128 stands for zero in the data rows.
Here are some points, each followed by its number:
[128 148 161 147 136 128 174 185 186 178 141 161 146 142 156 187 162 161
 168 128 138 162 148 156 143 140 165 155 141 156 138 161] 0
[185 137 183 151 128 205 191 128 196 141 178 140 128 128 159 164 150 171
 156 154 143 147 156 136 158 139 161 156 156 167 184 154] 1
[128 159 143 128 128 128 191 160 156 138 168 128 128 128 128 197 201 204
 213 171 128 201 196 128 207 128 199 208 128 182 146 188] 2
[174 206 157 184 210 128 134 217 150 128 192 218 187 146 205 128 128 128
 128 134 217 128 128 210 128 221 128 128 221 128 208 128] 3
[153 179 128 132 153 208 160 128 169 169 128 152 164 180 129 134 147 141
 147 128 163 128 139 169 147 152 129 141 160 158 196 128] 4
[128 167 137 128 128 128 163 151 128 128 190 163 155 160 138 165 160 157
 162 182 138 173 160 152 159 135 174 159 137 175 146 137] 5
[128 134 183 201 189 205 128 128 128 128 217 152 135 128 128 180 209 207
 209 204 128 204 208 128 195 128 202 192 128 179 141 221] 6
[130 181 128 128 128 128 136 128 128 128 152 128 128 140 128 191 205 186
 194 142 128 204 202 128 191 128 203 197 128 164 155 193] 7
[167 194 128 157 181 189 152 172 195 159 181 184 190 128 142 147 145 146
 167 128 165 142 131 158 164 150 149 168 158 134 162 131] 8
[152 200 128 128 161 156 128 128 140 192 128 128 128 159 128 179 188 175
 191 128 128 186 192 128 186 128 186 170 128 175 129 179] 9
[144 182 128 128 128 162 143 128 128 146 128 128 128 200 143 169 187 173
 199 128 128 173 182 128 184 137 189 189 128 173 141 167] 10
[185 166 174 187 128 168 228 128 132 152 128 157 152 168 136 166 147 134
 149 148 156 131 155 151 150 143 138 143 152 154 157 156] 11
[128 148 166 143 142 128 169 195 184 171 155 177 186 171 162 128 128 128
 135 154 174 128 128 189 128 176 128 135 177 131 193 128] 12
[186 128 196 128 155 189 128 201 162 128 134 139 183 128 171 128 128 143
 128 132 172 133 128 172 128 182 131 128 177 144 128 128] 13
[170 128 128 199 128 180 142 196 128 220 218 128 177 162 178 153 159 151
 147 208 144 156 168 165 142 155 176 188 136 153 128 176] 14
[128 143 173 165 158 140 156 173 183 186 128 144 149 209 138 174 146 161
 134 161 151 151 158 149 153 148 144 140 152 139 160 150] 15
[177 128 128 191 128 128 128 139 184 128 128 143 128 142 128 200 188 185
 181 153 128 184 186 128 203 128 191 198 128 177 128 177] 16
[128 134 182 182 175 172 141 139 152 158 141 128 144 132 132 160 157 164
 136 150 136 162 159 148 178 144 157 169 142 147 138 145] 17
[202 156 224 143 128 128 128 128 178 201 195 139 128 155 128 155 178 186
 179 221 128 192 188 129 162 128 178 192 128 169 128 166] 18
[132 182 128 128 128 128 133 128 128 128 151 128 128 199 128 206 195 196
 166 216 128 204 191 128 189 128 193 186 128 208 133 213] 19
[203 129 214 128 128 152 128 173 181 128 167 128 128 128 128 217 227 233
 209 253 128 222 235 128 231 128 230 219 128 218 128 204] 20
[169 128 136 128 211 167 242 131 137 191 195 213 173 220 215 128 128 128
 128 128 206 128 128 205 128 222 128 128 207 128 130 128] 21
[156 204 128 128 173 162 128 128 159 204 128 128 143 128 143 156 173 173
 194 157 128 177 177 128 199 131 184 186 128 195 151 175] 22
[164 183 128 132 135 210 175 128 163 172 128 128 143 128 128 184 201 215
 176 128 128 190 200 128 194 128 193 201 128 175 128 206] 23
[128 138 174 168 163 156 158 174 179 178 128 147 151 138 169 142 143 135
 128 128 166 133 141 165 132 170 139 128 170 135 179 132] 24
[173 128 128 151 201 128 208 128 220 135 198 128 185 163 178 163 136 139
 129 128 166 136 130 162 147 172 143 128 163 141 128 132] 25
[194 128 160 128 216 130 171 172 128 198 128 135 128 133 128 173 209 205
 209 129 128 215 208 128 201 128 213 168 128 193 180 201] 26
[165 206 128 150 201 167 128 182 197 176 189 182 173 223 185 128 141 142
 128 145 168 128 138 132 128 168 130 128 170 133 128 143] 27
[168 128 128 196 128 158 129 175 137 152 139 172 142 158 182 136 149 149
 143 128 156 151 146 158 140 171 152 141 151 137 170 142] 28
[128 136 182 180 179 170 143 153 157 164 133 167 153 159 162 145 128 128
 135 157 188 128 133 193 128 185 128 137 182 128 219 128] 29
New points follow, each followed by the numbers of its three nearest points above by angle, nearest first.
[128 151 164 143 134 128 170 185 187 176 143 141 160 128 128 186 177 169
 164 158 129 175 172 139 172 138 168 163 135 165 128 139] 0 2 20
[169 194 143 177 193 168 167 200 173 128 202 208 163 162 184 128 128 128
 128 166 203 128 128 188 128 188 128 128 206 128 190 128] 3 12 29
[190 167 194 180 128 138 185 128 133 181 128 155 160 128 150 155 153 152
 154 128 135 142 158 149 166 148 152 143 151 169 155 153] 11 1 0
[197 128 189 128 153 177 128 193 144 128 128 128 128 193 128 202 205 198
 183 215 128 213 205 128 198 128 217 199 128 207 128 191] 20 19 16
[128 156 151 128 129 128 170 183 158 141 180 208 213 190 153 128 128 131
 128 159 196 128 128 177 128 185 128 128 180 128 175 130] 12 3 21
[128 132 184 186 184 176 133 147 148 151 143 164 176 185 169 130 128 136
 128 147 176 128 128 171 128 190 129 132 181 128 215 128] 29 24 12
[167 214 128 146 210 153 128 189 195 178 200 192 179 202 181 128 129 132
 137 173 167 145 133 168 130 181 128 140 164 169 132 132] 27 8 3
[192 128 214 128 128 166 128 169 194 128 188 128 136 155 142 164 149 138
 170 128 153 142 158 146 154 147 161 155 156 148 181 154] 1 18 20
[188 128 190 128 132 200 141 180 177 128 142 128 169 148 128 165 158 158
 159 166 142 153 164 139 159 147 163 149 151 180 199 175] 1 20 17
[128 164 133 128 128 144 180 142 128 128 179 175 162 173 174 128 146 135
 145 141 167 149 135 167 148 167 143 139 161 143 132 156] 21 5 12
[180 128 128 128 217 128 223 128 148 204 210 128 128 135 128 165 173 174
 166 128 134 163 178 128 184 131 179 191 133 139 198 169] 26 2 22
[133 167 128 128 128 179 177 128 128 128 144 165 161 175 187 135 139 128
 129 154 179 146 128 171 142 180 129 130 179 128 145 128] 21 4 3
[199 173 222 165 128 128 128 128 136 219 149 161 140 157 162 170 170 159
 170 158 134 151 149 137 160 128 156 162 140 160 130 156] 18 22 0
[128 131 185 189 189 183 129 135 134 142 148 166 183 210 190 128 128 128
 128 155 176 133 128 177 135 178 130 128 175 140 156 128] 29 21 24
[128 160 148 128 128 128 173 171 155 142 177 137 147 129 128 188 178 197
 168 165 128 170 185 128 185 128 179 174 128 188 128 169] 2 20 7
[174 128 128 141 231 128 157 128 224 145 221 128 167 144 150 161 148 131
 152 169 159 146 146 141 131 145 161 128 156 154 148 153] 25 8 27
[179 128 179 131 128 228 187 163 192 128 162 162 152 155 172 145 128 132
 135 130 178 131 132 187 146 171 128 148 175 128 128 141] 13 1 21
[189 128 212 128 170 164 128 220 152 128 131 150 211 142 179 137 128 133
 134 128 193 131 128 170 128 185 128 128 190 147 173 128] 13 3 12
[179 208 161 183 199 128 143 205 135 128 173 157 140 129 167 148 129 128
 128 162 165 128 128 173 128 185 133 132 177 128 128 128] 3 27 8
[187 199 175 193 174 128 168 173 128 128 130 139 169 151 196 128 141 142
 139 164 158 142 137 167 128 164 130 131 161 140 171 130] 3 24 29
[128 146 162 141 138 128 171 192 183 168 159 187 185 159 184 128 130 129
 143 229 175 137 128 165 128 172 128 140 180 128 156 132] 12 24 29
[128 129 189 198 201 199 128 128 128 128 186 201 183 164 178 128 128 128
 128 204 197 128 128 198 128 187 128 128 190 136 194 129] 29 3 12
[128 173 130 128 128 128 151 141 128 128 176 150 151 141 138 128 147 144
 146 185 154 143 141 155 144 161 141 158 156 130 160 128] 5 12 3
[177 128 128 196 128 128 128 169 140 146 128 135 128 128 128 188 192 192
 198 138 128 193 187 128 177 128 182 198 128 169 128 184] 16 2 7
[128 148 168 154 143 128 166 177 189 188 130 128 128 150 171 163 168 168
 182 154 134 168 161 131 170 149 168 167 133 160 148 167] 0 2 15
[193 128 162 128 213 136 171 175 128 193 128 161 128 165 128 196 202 191
 208 199 128 214 196 128 192 128 185 214 128 208 128 184] 26 20 2
[176 212 157 179 211 128 131 212 151 128 197 192 149 128 207 128 128 128
 128 151 182 128 128 196 128 183 128 128 200 132 142 128] 3 27 12
[170 128 128 199 128 148 128 170 143 142 131 169 128 139 157 139 157 160
 156 162 147 157 144 158 143 147 150 163 151 129 168 168] 28 14 16
[128 148 159 137 134 128 174 191 177 161 168 188 203 198 165 128 128 128
 128 128 182 128 128 175 128 166 128 130 172 128 173 128] 12 3 24
[178 197 165 191 179 132 176 189 132 128 151 167 200 128 189 128 128 128
 128 146 198 128 128 209 128 204 128 128 186 129 200 139] 3 12 29
[170 185 128 148 153 214 178 132 188 168 132 141 130 130 128 177 192 200
 172 170 128 186 186 128 199 128 194 172 128 173 155 205] 23 22 9
[183 188 158 191 159 149 204 166 129 128 130 142 142 148 150 192 149 150
 131 128 143 168 162 142 156 153 160 152 142 152 198 153] 11 1 0
[167 185 128 155 167 207 176 155 196 156 173 177 133 176 140 152 161 162
 165 131 152 170 141 142 170 135 165 170 150 149 128 153] 8 1 23
[128 138 180 184 176 168 136 139 148 159 134 130 151 128 128 163 164 160
 166 161 160 172 163 128 161 139 166 170 141 157 221 149] 17 6 26
